Each row is where one point has got to under a steady rotation. How many ticks took it there?
The counts run from 0 to 414.
[-15   9  -9  -8  15 -31  -4   5 -20  -4  -8  15  14  28 -29  -6 -27  33
 -14  30 -10  13 -13  20  -7  -1   5   7 -11  15 -17   9   2   2  -8 -11
  -3  -8   3 -12  13  16   0   0   2  -4  -1  21  24 -28   9  -3 -16   1
   7  10   7  12 -23  -7   7  -1  -5   8  27   5 -27 -16  37   1 -11 -27
  14  19  22   9 -24 -21   0 -21  35]
190
[-10  17  -1  -4  -5 -31   2   0  -3   8 -26   4  26  16  -4 -12 -17  22
   1  10   9   0   5  21   8  -7  -4  13 -27  11   5  19  -9   5 -10  11
 -11 -23  -3 -17  13   3  13  21   8  -7  10  14  26 -34  11 -11  -3   9
   3   5  40  12 -14 -22   1  -1  -2   8   2 -19 -19 -13  34  17  -7 -13
  13  35   6  12   6 -33  10 -23  26]
61
[-20  10   0 -10 -16 -17  -2  -9 -16  -7 -11  18   0  28 -16  -5 -19  23
 -22  12  16  -1 -18  39   5  -5 -11  -1 -13 -10   8   2 -11   7  -6  -8
 -21 -36  -5 -18  -1  25  18  -2  -1  -9   3  27  11 -21  15   9 -12  -4
  -3  14   6  20 -11 -10  -8  14  -3  17  13 -16  -5 -26  13  19   2 -20
  11  29  31  13 -10 -34  18  -7  36]
94
[ -8   5   0  -8  -3 -27 -12 -12 -23  -4 -14  20  18  22 -15   5 -19   9
  -3  19   3  -1 -14  32   0  10   0  13  -5   0  -9  31 -11 -22   9 -11
 -23  -4   2 -13  16  24 -15  -3 -10 -20   2  24  25 -16  25  10 -17  11
   6  10  23  -2  -1 -12 -16  22   9  12  15 -17 -13 -14  19   4  -3 -25
  -4  46  15  23  -8 -17  27 -17  28]
156
[ -7  10   4 -38   7 -26 -20  13 -16   2  -9  14  10  33 -16   2 -29  20
 -18  17   4  -1  -2  30 -12   9   0   1 -18  13  -2  11  -7  -7   1   7
 -15  -9   1 -10   9  12  -3  -3 -11   8  -5  16  28 -12  14  -3 -24   1
  16   9   5  32 -24 -14  -4  -2  -2  13  22  -6 -16 -29  26  12  -4 -19
  -8  14  27   9 -29 -22  16   2  35]
407
[ -9  11  10 -13   0 -25  -3   0  -3  -9 -13   9   8  23 -20 -27   4  23
  -9  16   5  18   0  25 -17   1   7   0   5 -11  -4  13  -4 -11   1  11
 -27 -29  -1 -10  17  -1   5  17   5  -3  18  34  23 -22   6 -15 -10  10
  -1   8   8  10 -12 -20   0   9   4  27  13 -16 -27 -27  19  12 -14  -8
  21  21   3  20  -5 -27  16 -41  27]
204
[-16  21  -2  10  -2 -25  -4  -5  -9  17 -19  36  16  21  -7   4 -16  27
   0  27 -10  14 -14  30  19  14  10   7 -19  13  -9  25   4  -9  -9   0
 -10  -2  17 -13  13  14  10   4   6  -3   8  13  22 -27  16  -7 -10   9
   7   7  30 -11  -5 -21   2  10  -2  17  19 -18 -21  -3  20   9   1 -14
  -7  44  15  10   0 -20  13 -23  33]
369
[  1  15  -8  -8 -12 -34  -6   0 -18   7 -14   4  22  15 -21  -8 -19  20
 -11  30   6   0   9  38 -16 -27  13 -10 -19  16 -11  14 -10   1  12  -8
  -9 -17   2   0 -12  21  -6  11  -1   0  19  11  12 -14  28  -1  -8  25
 -11   0  30  14 -13 -18   2   6  -5  17  23   2 -23 -21  18  16 -19 -13
  19  16  28  10  -5 -25  17 -19  16]
287
[-11  11   4 -10  -4 -17  -9   0 -10  -9 -11   3   8  28 -20 -27  -6  21
 -11  11   6  20  -1  24 -19  -7   4   3  -2 -10  -9  10  -6 -11   6   5
 -28 -29   0 -13   5   3   3  18   2   2  13  38  15 -23  10 -12 -10   8
  -2   2  13  19  -9 -16  11   5  -1  26  17  -6 -28 -30  20  12 -11 -16
  29  20  18  19  -9 -29   9 -43  26]
203
[-13  24  18  -8 -12 -20 -20   0 -16  -1  -6  17   8  27 -15  -1 -12   7
 -19  26   9   7 -10  42 -11  15   8   0   1   2 -23  18  -1 -25   3  -8
 -19  -6  11  -9   6  25  -3 -11  -6   3   4  15  15  -8  22   3 -22   7
   7  -2  13  13   7 -18  -4  17   0  32  26 -21  -9 -15  17  21  -7  -9
 -12  25  28  18 -24 -20  13 -18  36]
83
[ -5   5   4 -15   3 -26  16  -4 -22   5 -12   2  28  13 -22   2  -8   7
 -24  24  11 -15   8  22 -33 -28   2 -18 -10   3 -16  18 -19  -7  18   5
  -9 -17  -9 -27  10  12   3   0  15 -14  19  15  27 -21  26  -1 -12  11
   0   4  13  14  -5 -14   4  -1  -3  13  23  -5 -17 -20  23  16 -16  -4
  18  33  30  18  -8 -18  15  -7  24]
214
[ -8   9  -6 -12   5 -15 -17   9  -2   3 -11   6  22  25 -16 -12 -18   9
  -2   6  -7   5  -5  16  -8  -1   4  12 -24  10  -6  28  -6  -9  -6   3
 -16 -17   0 -13  10  12   1   9   4  -1   1  26  15 -38  16  -7 -15  10
  21  -3  21  16 -25 -13  13  -1   7  11  18  -1 -30 -10  29  12 -12 -27
  17  33  20  17 -17 -22  -5 -38  33]
56
[ -7  12  17 -12   6 -29  -4   3   4  -8 -18   9  15  17 -20 -21   8  23
  -9  17   5  14   7  22 -17   2   5   3   3  -8  -3  15  -6 -15  -3  13
 -25 -22  -2 -14  23  -4  11  19   9  -5  18  23  38 -25   0 -19 -10   6
   5  11  16   7  -8 -23  -2   6   3  25  11 -25 -30 -22  27  12 -15  -7
  15  26  -3  16  -2 -28  14 -32  31]
205
[-12  10 -13  -8 -13 -29   1 -15 -35   6 -11  15  23  14 -10   7 -29  11
  -4  15  13  -9  -9  28  -3 -12   1   4 -16   9 -12  18 -13  -4   3 -13
 -17 -16  -1 -15   7  19 -18   5  -5 -21   1  23  12 -21  32  11 -12  16
  -6  10  20  13 -10 -19  -5  16   1   8  13  -7  -7 -18  19   8  -9 -28
   7  41  31  20 -11 -21  11 -14  27]
154
[-15  13   8 -11   9 -11  -1   9   6  11 -19  34  16  20  -9 -11  -2  25
  -8  18 -10  11   7  29  -3   8   0 -12 -22  11   4  21  -5 -10  -8  13
 -15  -8   9 -28   7   6  21  15  17   5  16   7  32 -32   8 -19 -20  -3
  20   3  25   3  -4 -14   3  -6  -1  14  15 -17 -37  -9  25  10   8   4
  11  39  12   8   6 -16  17 -16  33]
133
[-16  13  -6 -13  -4 -20   6 -11 -24   8 -13  37  20  11 -13  -5 -15  33
 -12  35 -18  19 -12  24   1   0   6 -10  -7  26 -11   9   3   7 -13  -2
  -5 -11   8 -14   5   3  -6  19   8  -6  12  15  16 -30  23   3 -15  10
   1  12   6  13 -28 -23   9  14  -2   3  21   5 -26  -8  26  11 -10  -8
  13  18  25  16 -22 -18   7 -11  36]
45
[ -9  14   0  -4   9 -25  16   3 -25   5  -8   1  17  26  -9  -4 -14  31
 -16  43   8  12   8  26  -9  -4 -11   6  -7  18 -39  -6  -2  -4  -7 -14
 -10 -16   6 -24  11   5  -7   1   0   8  -4  19  18  -8  24   5 -17   1
   4   4  16  15  -7  -3  -1  16  -4  11  22 -12  -2 -20  36  18 -21 -11
  11  23  36   8 -18 -28  14  -8  29]
396
[-13  13  13  -8  11 -35   3 -10  -3   4 -21   7  18  15 -21 -17   5  16
 -14  44   4   6   3  32 -16   4   0   7  -1   2 -17  19  -5 -19   9  -5
 -20   0   6 -16  21   2  -4   1   2 -12  20  26  31 -15  19   4 -18  14
   3   6  30  -6  -3 -10 -15  18   6  23  22 -13 -17  -9  24  12 -19  -1
  16  23  11  14  -1 -23  31 -23  19]
71
[ -8   9   2 -19  -7 -29   6  -6 -21  -7 -17  -9  23  16 -12  -4 -15   9
 -15  19  22 -16  12  30 -24 -21 -12   3 -11   7 -13   7 -16  -4   1 -10
  -8 -17  -9 -26   6  14  -7   4  -2  -7   9  13  17 -13  34  16  -9   8
  -7   1  22  20  -5  -5 -14  13   1  15  10 -14  -2 -16  33  28 -21  -8
  14  28  30  19 -11 -31  21  -3  25]
390
[  1   1   4 -33  -1 -21  -4   6 -16   1 -14  19  18  31  -8  -6 -12  23
  -2   5   4   4  20  33 -14  -9  -5 -15 -22   3   6  13 -15  -5  10  23
 -19 -23  -2 -30  -2   5   5  27  -2  11  12   8  33 -16  20 -15 -10   0
   6   2  24  20 -10 -18   1   3   5  11   8 -10 -34 -33  19  11   8  -6
   1  29  14  11  -2 -21  31 -12  23]
346
[-15   7   8 -31   2 -13  -9  -1  -9  -9  -9   1  15  23 -12 -18 -10   8
 -18  16  10  -2   7  29 -31  -3 -14  -2 -12   6 -12   7 -13 -13  -7  -2
 -19 -16  -5 -25   1   6  -3   5  -5   5   9  22  16 -19  25  15 -22   4
   9  -2  12  23 -18  -3 -10  13   9  16  13  -3 -16 -15  33  26 -18  -4
  23  17  31  17 -28 -29  21  -8  28]
172
[-11  13  -2 -11  14 -32   7  -1   7  15 -22   2  19  29 -13 -16  -8  34
 -11  30 -12   4   4  28  -3  -3   5   4 -24  18   0  17  -8   3  -5  11
  -8 -20   9 -12   7  -3  17  16   4   7  11  22  32 -20   9  -7 -13   5
  10   3  32   8 -25  -9   3   3  -2  20  13  -9 -26 -10  29  13  -7  -4
  11  25   5   5   6 -33  22 -21  21]
279
[ -2  10  -2 -17 -11 -26  -8  11 -19  -4 -14  36   8  21  -2   3 -26  34
   9   2  18  15   8  43   3  11  -1   3 -21  11   1   8  -1  -1  -8   1
 -19 -12   2 -14   9  13  -3  11 -10  -3  -5   4  27 -19  10 -11  -3  -1
   2  20  21  11  -5 -24 -15   3  -2   5   5 -32 -21 -25  24  12   3 -24
   0  36  23   2   4 -25  19  -5  35]
18
[-12  18   3   0  -1 -33 -11  12 -14  -5 -19  29   2  34 -20  -6 -19  39
  -3  27  -8  22 -10  34  11   9  11   7 -10  11   1   8   6   7 -10  -2
  -8 -10  13  -3   9  21   7  10   3   4   4   7  31 -18   4 -17  -9  -5
  -2  16  21   1  -7 -19   4   8  -6  14  17 -16 -24 -22  25   4  10 -20
  -2  21   2   6  -7 -26  15 -23  39]
193
[-14  26  11   8 -12 -31  -4  -3 -19   1 -15  20  16  15 -13 -12 -10  22
  -1  31  12  19  -9  30   1   8  11  10   5   1 -23  11   6 -12 -10  -8
 -18 -12   8  -5  15  13  -8   6   3 -10  12  17  16 -22  18 -11  -5  20
  -8   7  20   0   7 -28   2  14  -6  19  19 -25 -16 -16  26  16 -15 -12
   6  28  14  19 -10 -24   3 -33  32]
295
[ -5  18   8 -11  -6 -25  -3   6 -12  10 -15   8  14  35 -10   6 -20  11
  -9  13  24  -5   1  25  -2   1  -2   9 -18 -11  -9  20 -10 -16  14   6
 -24 -14   5 -22  17  20   3  -4  -2   1  -1  19  26 -16  16 -14 -14  -2
   9  -3  27  15   9 -17   1   8  -7  26  23 -26  -4 -28  19  13   4 -16
 -12  38  17  17  -1 -25  21 -14  28]
303
[ 13   5   1 -21  -3 -32 -11  12 -30  -4  -8   5  12  29 -15  -4 -17  34
  -7  18   8   5  21  40 -28 -25   8 -19 -13  22 -18   7 -12   2   6   1
  -4 -23  -2  -9 -10  18  -5  17  -5   4   8   0  23  -3  21  -5  -4   9
  -5  12  17  20  -7 -18  -3   0  -1   9   9 -15 -29 -30  21  11  -9 -19
   2  21  22   7  -7 -21  22  -8  24]
110
[  0  13   8 -25   2 -18 -13   8 -27   6  -2  14  17  33  -2  -1 -17  29
  -4  20  -9  15   9  24 -11   6   1   3 -13  20 -23  17  -4 -19  -4  11
 -16 -11  13 -21   6   5 -14  16  -7  17   0   7  20  -3  27  -4 -17   2
  18  -2  19  18 -14 -21   8  10   6  13  13 -13 -28 -18  30  12  -1 -18
 -18  25  17  19 -29 -20  19 -12  35]
261
[-10   2   9 -22   1 -30  -9  -5  -4  -7 -15   9  -1  32 -23   0 -15  23
 -25  16  10 -10  -9  40  -6   9  -5   2 -13  -5  11  14 -19  -2   3   5
 -18 -20  -5 -19   9  17  17  -5  -6 -10   1  27  33 -13   5   5 -18  -6
  11  16  12  14 -17  -6 -21   8   2  22   8 -23 -10 -22  16  11   3 -19
  -3  30  15   8  -1 -30  34   1  31]
96
[ -5   2  -7 -25 -10 -17 -12   7 -30 -15 -11  33  12  16  -8  -3 -30  19
   2  -8  20   8   5  37 -14  -1 -12  -7 -18   2   5   7 -11   0  -2  -3
 -22 -19 -10 -20   1  17 -10  16 -12 -12  -3  13  19 -30  18  -1  -6   2
  -2  17   7  25 -13 -19 -13   5   1   0   5 -10 -19 -27  22  13  -5 -26
  19  31  32  12 -12 -21  11  -8  34]
20
[  2   9 -11 -13  15 -29  -3  11 -14   6 -10  22  13  22 -13   4 -20  33
  -3  28   8   9   2  27  -5  14   5   4 -13  18 -22  17  -5 -14   5  -1
 -18  -2  11  -8  23   6  -5  -7  -8  -9 -14  23  34 -17   5  -5 -19   6
  21  22  11   6 -16 -12 -17  -1   0  11  21 -22 -19 -19  23   5  -7 -31
  -1  36  31   0   0 -19  17  -1  31]
12
[-18  16   3 -10 -11 -16  -8   1 -32  -4 -10  33   6  31 -19   0 -30  25
 -21  25   7   7 -10  41  -5  -2   0  -6 -10   9 -12  -4   2   4  -6 -16
  -7 -11   8 -18  -5  30  -3  -4  -3   8   2   3   8 -13  27   6 -15  -1
  -8   5   8  17  -2 -15   5  16 -10  11  27  -2  -8 -28  26  17   2 -10
   1  16  37  14 -27 -21  12  -4  37]
403
[-30  18  15  -5  -7 -18  -8  -3  -4 -11 -15  26   6  19 -16  -4 -13  19
 -16  22  10   5 -19  32   2  23  -2  11   0  -5  -5   6   3  -8 -23  -8
 -18 -12   2 -15  21  17  16 -10   7  -8   4  19  22 -30   6  -1 -21  -3
  12  12   2  10  -7 -16  -9   9  -5  18  16 -32  -7  -8  31  18 -10 -13
  -2  32  18  14 -20 -27   2 -12  44]
89
[ -2   5   7  -6   0 -29  -9  -1 -17 -24 -11  27   2  19 -25 -15  -9  36
 -18  26   0  17   1  51 -20 -11  11 -17   2  11   0   3  -4   4  -9 -15
  -1 -15  -5  -8  -2  28   7   7   5  -7  22   1  27 -12  16   5 -11   3
 -13  21  12  -5   2 -11 -19  10   4  13   3 -17 -32 -15  26  10  -6 -11
  13  23  13   7  -2 -21  25 -11  33]
107
[ -5  14   2 -16  -5 -28 -19   2 -15   5 -15  37  15  23 -14   5 -22  20
  -1  22 -16   6  -7  40   5   0  15  -5 -19  23   5  23  -2  -1  -8   2
  -2  -4   8  -6   3  21   5  11   6   0  14 -11  30 -25  22  -9 -16   7
   9   3  25   6 -15 -24   6   2   0   6  15 -10 -35  -8  29   8   5 -11
 -13  26   7  12 -15 -15  12  -7  38]
48
[-24  10   2 -16 -10  -8 -10   7 -15 -13 -20  26  14  17 -10 -10 -25  12
  -3   4  17   9   3  37  -9  -2 -21   3 -21  -1   6   2  -3  -1 -10 -19
 -14 -11  -4 -31  -3  24  -3   6  -3   4  12   6  15 -34  29   9 -16  -5
  -3   0  32   8   1  -8 -11  12   1   3   9   2 -12 -17  34  19   0  -4
  24  30  32  13 -14 -23  18 -14  34]
166
[-20  12  17 -17   1 -16 -12  -7 -14 -12 -11  33  14  20 -13 -11  -7  21
  -7  21 -15  15 -13  21  -3  21   0   6   6   5  -7  13   5 -10 -21   5
 -20 -11   9 -18  18   4   2  14   2  -2  10  13  23 -26  17   0 -19   2
  13   6   7   9 -15 -22   4  21   5   9  11 -13 -23 -10  34  12  -6 -10
  -5  22   4  25 -32 -18   5 -22  50]
265
